One turn moves each row of this set onto another row. After a few examples, where does it send each row asked below?
j710: [-14   2   1  -1  12   1  -6 -11  14 -21 -15 -22 -17  -3  -8 -13   0   4
   1  14  -6  -6]
j687: [ -2   4   3  -1  17   3  16  -7   0 -27  -5 -11  -9  10 -12   4   8  -6
   7   9 -13   5]
j655: [-11  12  -2  -2   2  11   0 -24  -3 -23   9 -16  -2  -8  17  -4   4 -17
   2   6   8   1]
j559: [-12   8 -14 -11  -4  -2   0  -2   0  -3  10  -9  16  -6  15  -1 -19   5
 -12  -7   4  12]
j296: [-16  -4   0   2  10  10  -4 -10  11 -17 -10 -13 -11  -5 -17 -14   0   4
  10   7 -15 -13]
j156: [-14   7 -14   1  11   0   3   0   2  -6  14  -7  10 -11   8   5 -22  14
  -9 -11   9   9]
j434: [ -8  -1 -24   8  18 -11   1   2  -1  -7  -7  -3  -6   6 -10  11   4  10
  -3  -4  -8  12]
j974: [-15  11  -6  -4   4   2  -4   1  11   3   6 -14  10 -15   4  -9 -18   9
 -11 -11   5  12]
j941: [ -1   0 -21   5  18  -1  -8  16  -4 -10  -3  -4   0   3  -4   7  -1  15
   4  -8  -8   9]
j780: [-15  -1 -10   2  -7  -6  -2  -6  -1  -7   7 -28   1   0   0 -12   2 -10
  25   0 -10  15]
j698: [  1  -6  -3   2   8   7  -4  -5 -10 -20  11   1   2  -3   0  -4 -23  -5
  22 -10 -14   9]
j897: [-19  -2 -25   7   5 -10   1 -10   2 -12  -3  -1  -2   5  -9   2   3  20
   5   3 -16  -2]
j112: [ -9  -3  -7  -2  -1  15  -5  -2 -12  -6  17 -26   4   6   0 -14 -12  -7
  10  -4 -19  15]
j386: [ -9  -2 -20   3  -2   3  -8  -9  -3  -9   4   5  -2  -5  -6  -1   2  26
   8  10 -17  -5]
j498: [ -7   6 -10   9  15  -8  -3   5   5  -7  -5  -2 -14   1  -6  13   2  14
 -10  -8 -15   8]
j518: [  0   3 -18   0  -2  11   0 -11   2  -2  15  -5  -3 -16   0  12 -19  14
  -9   3  -1  -7]
j109: [ -5   5 -12   2  16  -1  -2  11   1   2  -1  -2  -4   1  -8   3   1  14
  -9  -8 -12  21]
j898: [-16  -6  -5  16   2  -9   2   3  -5 -14   8  -1  -6  -1  -7  -6 -10 -12
  18  -1   4  18]
j213: [-23  -5  -1   5  22   7  -4  -6  10 -23  -6 -12  -6   8 -10 -13   7  -2
  11   6  -5  -5]
j367: [-24  12   6  -6   6  10   6 -16   7  -6  -1 -13 -11 -11   8 -25 -12  -5
  -5   6  -7   5]
j654: [-16  14   3 -12  13  13   8 -10  -4  -8   8 -21  -9  -3  14 -17 -20  -7
  -9   5   2   1]
j288: [-19   2  -4  -3  13   5  -4  -9   6 -20 -12 -26 -12   9 -11 -15   5  -6
   3   5  -8  -9]
j689: [-18   9  -3  -5   9  13  14 -13   3  -9  -2 -21 -11  -9   7 -16 -14 -20
  -5   5   1   8]
j997: [-16  -5 -14   5   2  -5  -6  -7   4 -14  -4   5 -12  -2  -6   5  -1  23
  -3   6 -15  -7]
j857: [  0   6 -24   5  -4   7  -1  -5  -7   4   8 -15   5 -16  13   1 -21   1
   1   2  -2  -6]
j929: [  2  12   5   1   7  11  -4 -16  -9 -15   7 -11 -11 -12  13   2   7 -14
  -3  11   8   6]
j587: [ -4   6  -1  -9   9   0   4 -11  -3 -28  -9 -22 -10  12 -10   2  11  -9
  -2   7  -6   1]
j319: [-12   2  -5  10  -1 -12   6  -8  -2 -17   6  -1  -4  -4  -1  -7 -10  -6
  30  -5  -9  13]
j911: [-10  11 -11  -7   8   4  -5  -5  13   0  13  -7   3 -11   5   6 -17  15
 -14 -15   0   6]
j396: [  0  15  -3  -3   7  17  -6 -19  -2 -11  15 -20 -12  -9  12  -2   0  -3
  -9  15  10   3]
j404: [-12  16  -2 -15  11  13   3 -17  10  -6   6 -20 -13  -9  10 -17 -14   2
  -9   8  -1   8]
j613: [-14   0 -20   3  -1  -1   5   4  -4 -14   3   0   3   7  -8  -2  -6  26
   5   4 -19  -3]
j381: [  0   6  10  -2  12   2   3  -3   2 -24  -3 -11  -6   6 -16   8  13  -3
  -6   0  -5  11]
j659: [ -3  13  -1  -9  11  14  -3 -17 -11 -17  12 -18  -7  -7  21  -4  -7  -8
  -1   8   8  -5]
j336: [ -2 -11  -8 -15  -1  13 -10  -5 -14 -15  12 -17   5   2   4  -8 -10  -6
  13   0 -11  19]
j907: [-10 -11 -10  -5  -8  -5   2  -1  -6 -10   4 -22  -2   0  -4  -7  -2 -14
  16   9   0  24]
j714: [ -3  12   8   2   9  -3   2  -9   5 -25  -5 -22 -14   5  -8   4  11   1
  -8  11  -4   5]
j216: [  7   7 -14   2 -10   7   2 -11  -6  -5  11 -11   4 -23   4   9 -13   8
   0   9   1  -3]
j916: [-11  -4   2  10   5   8  -3   1 -10 -16  20  -1   5   6  -5  -8 -23  -5
  10 -10 -10  11]
j174: [ -3   6 -22   6   4   4   8  -9  -4  -6  13  -8   4 -18   7   8 -24  14
   3  -1   0  -6]

j613 moves to j687
j319 moves to j907
Where do these go?
j288 moves to j659
j367 moves to j216
j997 moves to j714

One turn moves each row of this set onto another row. After a few examples, where does it send each row asked below?
j774: [  1   6   8  -4   0  -7  -6 -10  11 -10  32   7  10 -12  11]
j441: [-15   0   4  15  13  -7  -4 -16   5  14   6  -9   6 -12  11]
j652: [ 10 -14  10 -17   3 -14 -16  -6  12 -10  12  -3   8   5   8]
j410: [-15   3  -8 -20  -6  -3   0   3   5   1  -5   1  11   6  -2]
j973: [ -4   0   5   2  -6  -5 -10  -3  12  -4  33   9   4  -9  -1]
j520: [  8   5   1 -14  -2  -7  -5  -9  13   8  18   9  23 -13 -12]
j197: [-10   7  -5 -23  -1  -4   6  -4   5  -3  -8  -2  17   4   8]
j641: [ 12 -20  15  -2  12  -9 -10 -10  15  -4   4 -10  12   4   4]
j711: [  2  -2  14  18   9   1   0 -14  16  -1  22   0  13 -11   1]
j805: [  7 -19   9 -10   1 -12 -19  -1  12  -5  12  -3   4   7  -1]
j821: [ -9   5  -1 -13   6  -1  10  -8   7   0 -14  -7  21   2   7]
j530: [  7   2   2  -8  -1  -5  -6  -8  13  12  16   8  21 -12 -18]
j141: [ -6   6  -6 -11   0 -10  10 -18   1   4   8  -8  11   7  22]
j784: [-12  -6   5 -10   0 -24  -1  10 -10  -9  11  -4  21  -1   5]
j370: [ 11   4   5  -8   5  -4   0 -15  14  10  13   5  28 -14 -11]
j869: [  4 -19   1  11   0   4   0  14   5   6  10   2  12 -13  -3]
j265: [ 13 -14  14 -12  11 -12 -11 -11  14  -9   6  -7  12   4  11]
j41: [-16   9  -1  -8   3 -16  -9 -12   1   4  17  -1   3 -12  21]
j500: [ 11 -15   6  11  11   5   8   3   6   2   6  -4  21 -15   7]
j676: [ 11   7   3 -15   2  -7  -2 -14  13   7  17   7  27 -14  -8]
j902: [  3 -14  -4  -5  -7  -2  -5  17   2  -1  19   8   9 -13   3]
j195: [-14 -11   5  -1  -1 -21  -3  14  -9  -3   9  -4  18   1  -5]
j762: [-11   3 -12 -14 -10 -11   1  -9  -1   5  13  -3   3  10  13]
j16: [  8  -5  -1 -16  -1  -5   1   8   1  -9  19   6  15 -15  18]
j124: [-15  -2  -6  -8  -3   0   2   3   7   7 -10  -3  11   6  -8]
j93: [-13  -4 -12  -1 -10  -6   0  -4   1  13   9  -4  -1  11   1]
j86: [-12   7   4   2  13 -12  -2 -19   3   7   9  -8   9 -13  22]
j781: [-20  -3  -1  13   3  -9 -11  -7   5  16  11  -4  -1  -9   2]
j883: [ 12  -7   5  -4  11  -1   8  -1   4  -6  11  -1  23 -17  21]
j859: [ -8  -4   9  -7   9 -22   6   3  -9 -10   7  -8  27  -2  11]
j713: [ 10   1   4  -4   3  -3  -2 -12  15  13  13   5  25 -13 -17]
j622: [-10  -6  -7  10  -1  -2   7 -11   4  16   3 -11   5  10   2]
j563: [-2 -5  9 16  0  0 -7 -5 15  2 27  4  5 -9 -7]
j546: [ -5   0  -3   4   7  -4  13 -20   4  10   1 -13  12   7  14]
j817: [-12 -13   9   9   7 -17   2   9  -6   0   3  -9  22   0  -5]
j291: [  9 -22  12  -1   6  -9 -15  -4  15  -1   6  -7   7   6  -4]
j837: [  5   5  13   6  10  -3   1 -17  14  -8  26   2  16 -13  12]
j775: [ -8  -9  11   5  12 -18   8   1  -7  -4   1 -11  28  -2   5]
j598: [-20   2  -4  -2  -3 -13 -15  -5   1  10  18   0  -3 -10   9]
j479: [-11  -1  -2  -4   5   2   8  -4   8   6 -15  -8  17   4  -3]

j622 moves to j141
j781 moves to j86
Where do these go?
j837 moves to j973
j195 moves to j775
j869 moves to j883
j652 moves to j291
j530 moves to j370
j197 moves to j124

One turn moves each row of this set onto another row. After a few examples, where does it send each row asked below?
j982: [ 28  18  11  12 -20  22  -4  18  11  -3  -6   9  -3  -6   6]
j299: [ 17  -1   6  -7 -23  11   6  18  -1  18   4  21 -19   1 -11]
j540: [ 19  24  10  13 -11  22   5  10  10  -5  -7   8  -1  -3  12]
j605: [ 33  -3  -1   1  -3  11   5   8  -9  13  10 -14 -17   0   8]
j590: [ 27  22  -5  13 -12  20   6  16   8  -8  -2   5  -3 -10   6]
j369: [ 30  -3  -2   6 -19   3  -5   6 -11   6  12  -8 -17  -5   6]
j466: [ 33   1  -2   4  -7   5  -1   4 -18   9  16 -10  -6  -1   4]
j181: [ 28   3  -1   4   1   9 -10   7  -6  14   6 -15  -9  -6  10]
j599: [ 30  -9  -1  -6 -12   7  -8   9 -13  13  16  -3 -16  -2   4]
j912: [ 22  12  -2 -12 -21  16  -1  23   6  14  17  25  -8  -1  -5]
j324: [ 11  11  15  -9 -22  23  -2  19 -15   4   6  18 -17   3  -9]
j234: [ 28   0  -4   5  -4  10  -7  -2  -8  18  13  -7 -14  -2  10]
j253: [  9  11   4 -13  12   5  13   2  -9  10  10  10   2  -4  -3]
j409: [ 19  10  14  -9 -12  27   8  18   6  28  13  14  -7  -6  -6]
j796: [ 31  -6  -5  -1 -13   7  -9   4 -11   8  11  -5 -14   0  10]
j721: [  8  14   4 -15   7   7  17   3  -5  -2   2   7   2   0   7]
j66: [ 14  15  15 -13   2   3  22  -1  -9   3  -3   6  -4  -2  -2]
j468: [  8  12   9 -16  10  10  10  -1  -9   2   7  10   1  -6  -6]
j637: [ 31  -3   7   6 -13  11  -5   7 -11  14  21  -4 -14  -6  14]
j708: [ 12  13  19 -10 -16  26   6  30 -13   3   3  12  -9   5   1]
j893: [  7  14  13 -18   9  13  11   4  -3   5   3  17   0  -3  -6]
j281: [  1   6  11 -14   6   2  11   6 -10   4   6  14  -6  -5   4]
j61: [ 14  13   7 -14 -12  32 -11  15  -1  25   7   9 -14  -2   5]
j249: [ 30  15   2  13 -14  14  11  17   9   0  -9   4   3 -13   4]
j224: [  9  15  24 -14 -19  22  -4  16 -12   3   2  14 -17  -2  -3]
j867: [ 25   6  -2  -3 -20  12  -4  27   1   8   9  27  -8  -4  -9]
j566: [ 21  18  -2  15 -15   9   4  17  12  -7  -2  12  -1  -8   8]
j143: [ 32   7  -4  -2  -6   6  -4   2 -13  13  11 -10 -18   1  10]
j425: [ 21  11  10 -13 -10  27  -4  10  -3  30  11   6  -8  -9  -8]
j12: [ 22   8   6 -16  -5  31  -7  11   3  24  15  12 -13   0   6]
j270: [ 23   5  -4 -10 -25  12   1  18  10  11   4  21 -19   3  -5]
j757: [ 26  15   1   7 -14   8   8   8  16 -10   2   8   3 -12   5]
j842: [ 12   8  21  -7 -22  23   4  29  -3  16   2   7 -17   3   6]
j493: [  5  15  16  -9   2   9  14   0 -16  -2   7   8   0  -4   1]
j340: [ 21  -2  -4  -4  -2   8  -5  11 -16  19  10  -7 -11 -12  -4]
j614: [ 14   8  13  -6   5   8  13  -2 -18  -5   0   8  -2   6   0]
j895: [ 25  23   8  13 -12  18  -2  17  10  -8  -4   8   1  -4   8]
j119: [ 11  18   6 -14   2   9  16  -2 -16   1  -2  11   2  -6  -1]
j759: [ 21  17   8  19 -10  17   2  10  14   1  -5  19  -4  -9   4]
j283: [ 24  19   2  15 -14  15   0   6  10  -5 -10   1  -5  -7   2]
j588: [13 20 14 -5  9 18 18 10 -7  1  2 17 -2  9  0]
j372: [ 30  15   5   5 -30  12   2   9  12  -2  -1   6 -10  -9  12]

j143 moves to j590
j721 moves to j466
Where do these go?
j708 moves to j425
j588 moves to j340
j253 moves to j369
j234 moves to j566
j181 moves to j757
j895 moves to j468
j867 moves to j224
j637 moves to j759
j61 moves to j912
j605 moves to j249
j982 moves to j893
j842 moves to j409

One turn moves each row of this set onto another row. After a few examples, where does it send each row asked below?
j535: [  4  -7 -11   2   1   3   7   9 -14   5  -9   0  -4  19  28   2 -16  10
 -13   6]
j717: [ -4   1  -1  13  -1  16  -3  17 -13  -7  -9 -13  -8   1  10  16  -4   8
   9  -1]
j91: [  1   2  -5  -8  18   7   0  21   0   0 -13  -6 -10   6  12   7   2 -11
  15 -19]
j944: [ 11   4 -17   7   7   6  18  13 -11   3  -8  10  -1  -7  10   7   3   1
  -5   2]
j168: [ 10   8 -10  -3  10  24  -5   5  -9   9   7  -3 -14   2   4  -9 -20 -15
 -12   1]
j833: [  4  -6  -1  -6  -9 -12 -14  -2  -4   1   1  -6  -7  25   4   6  -1   0
 -16   0]
j777: [  3   4  11   7   5  10 -19  23 -17   7  -7  -9  -7   6  17   7  17 -16
  -1  -5]
j163: [ 15   0   9 -16 -12  13   3   2 -16   4  15 -13 -10   4  21  -5   7   4
 -13  -1]
j231: [  3 -13  -8  -7  -3   5   5   1   5   5  -5 -12   7   8   3  16   5  14
  -3   1]
j317: [  0 -11   0  -9   7   3  -6   6 -11   8   1  -7   4  11  37 -15  -4 -20
   0  -1]
j921: [ 16  12 -13 -16   9  17  -3   3  -4   8  11 -10 -10  -6  -3   4 -10 -17
  -7   2]
j625: [ 13  15  -2  -6   1   0 -14  15 -26  -1   7 -10 -16  11   3  14  -2 -16
  -8  -6]
j707: [ 10   8 -12  11   9   5  21  12  -3   5  -6   7   1   0   7   9   5  -2
  -5   4]
j284: [ 15  -6   0  -3   5   4  -9  24 -13  14  -7 -16  -7  -5  12  13  17 -25
  -3  -1]
j945: [ 15  -5 -16 -16   4  -5 -14   5   0  21   0  -3  -1  -1  16  -3   4 -19
  -9  -9]
j35: [ 22 -12  -5   7  12   9   9  11  -6   0   3  -6  -4   6   0  -7  12  -3
  10   3]
j301: [  2  -2 -18  -2  -3  -1   3  -2  -6  -1  -8  -5  -5   2  16  26 -16 -15
   4   7]
j633: [  4   5  -7   3   8  25  -4   6 -12   6  -1   3 -15   5  12 -12 -21  -5
 -14   3]
j715: [ -1  -6 -17  -3  -3   4   2   2  -9   1 -11  -9  -2   6  13  30 -16 -13
  -4   8]
j497: [ -8  -1   6 -21   3  -5  -2  11  -5  -1  -8  -8  -1  13  20  13  11  -1
   9 -12]
j673: [-10  12   0 -20   1  -1   0   2   2  11  -7   0  -8   6  21  20   4 -13
 -10  -3]
j936: [ 10  -1 -10 -16   5   5 -24   1   0  15  -7  -5  -5  -1  15   7  -7 -25
   5  -1]
j629: [ -5  -6   4 -10  -4  17   0   9 -20 -15  -8 -11   5   1  -7   8  -1 -11
   5  -9]
j302: [ -7  -5  -7  -9   8   6  -9  15 -23   8   5 -14   2  -5  30  -3   1 -24
   0   2]
j808: [  4  -8   5 -24  -7  14 -20  16 -16  12 -13 -14  -3  -1  21  -3  -2  -5
  -5  -5]
j547: [ -4  -1  -7   3   2   5   7   8 -12   2  -5  -1   0  19  28  -1 -17  10
  -8   6]
j754: [  8   1  -4  -6  -8   6   8  -8 -19   4   3   1  -7  -2  20   9   0 -17
 -10  23]
j789: [  1   1   1 -10  12  14  -7  22  -8  21  -4  -8  10  10  12 -10   9 -10
 -19  -7]
j22: [ 10  -3  -2  -9  -8   5   7  -9 -20   6   3   1 -10   0  20  13   0 -17
 -10  20]
j551: [ 21 -12  -6   7  17   7   7  10 -10   1   6  -3  -5   7   2  -8  11  -3
   9   0]
j972: [  9   2   3  -7  -6  -9 -20   5 -13   2   7 -10 -15  18   0  10   0  -8
 -15  -3]
j67: [ -3   7   0  -6  14  10  -2   8  -2  16  -1  -4 -21   9  36  11  -2  -8
  -3   8]
j89: [  9  -7  15 -20  -7  13 -12   9   3  12 -12 -11  -2  -6  14  -1  12  -5
  -6   0]
j763: [  3   6  -7   8   7  27  -5   8 -11   6  -1   1 -13   8  11 -12 -18  -4
 -12   4]
j446: [  4  -7   1  -8  -5  -9 -16   0  -5   1   0  -7  -7  23   0  10   0  -1
 -17  -2]
j978: [ 14  -7  -2  -4   8  15  -5  10 -22   0  17 -23  -7  21  18  -2  -7 -11
   6  -6]
j917: [ 8 -9 -3 -8 -7  5  4  0  9  6 -9 -7  3 11  5 12  0 16 -1 -1]
j561: [  4  -1   7 -18  -5  13   6  12 -20 -10  -4 -10   7   3 -10   3   1 -16
  -4 -10]
j469: [ 21 -12  -1   2  15   8   4  13 -18   0  13 -12  -6  14   6 -10   6  -8
  10  -2]
j59: [  6   2  -1 -12  19  24  13  14   1  14 -11   0  -9   3  25  -1   1  -6
   7  -3]
j979: [ 15   1   3 -25   2   6  17  13 -12  -2   1 -10   6   8  -1  -5  -1 -13
 -15  -6]
j262: [ 13  -2   5 -15 -11  10   5  -8 -20   9  12  -5  -9   0  21   3   2 -11
 -10  15]
j522: [ -7  -1  -9  13   2  16  -4  17 -13  -7  -4 -10  -5   0   9  11  -2  12
   5  -7]
j427: [  1   8   0  -8  18   4   2  20  -8   9  -8   3  11   2  10  -9   7 -24
 -12   0]
j358: [ -3  -4   1 -10  -7  15  -3   9 -18 -14 -11 -11   5   3  -7   8  -5 -12
   7  -7]

j547 moves to j301
j317 moves to j936
j469 moves to j168
Where do these go?
j944 moves to j535
j833 moves to j358
j284 moves to j789
j629 moves to j551
j497 moves to j91
j978 moves to j921

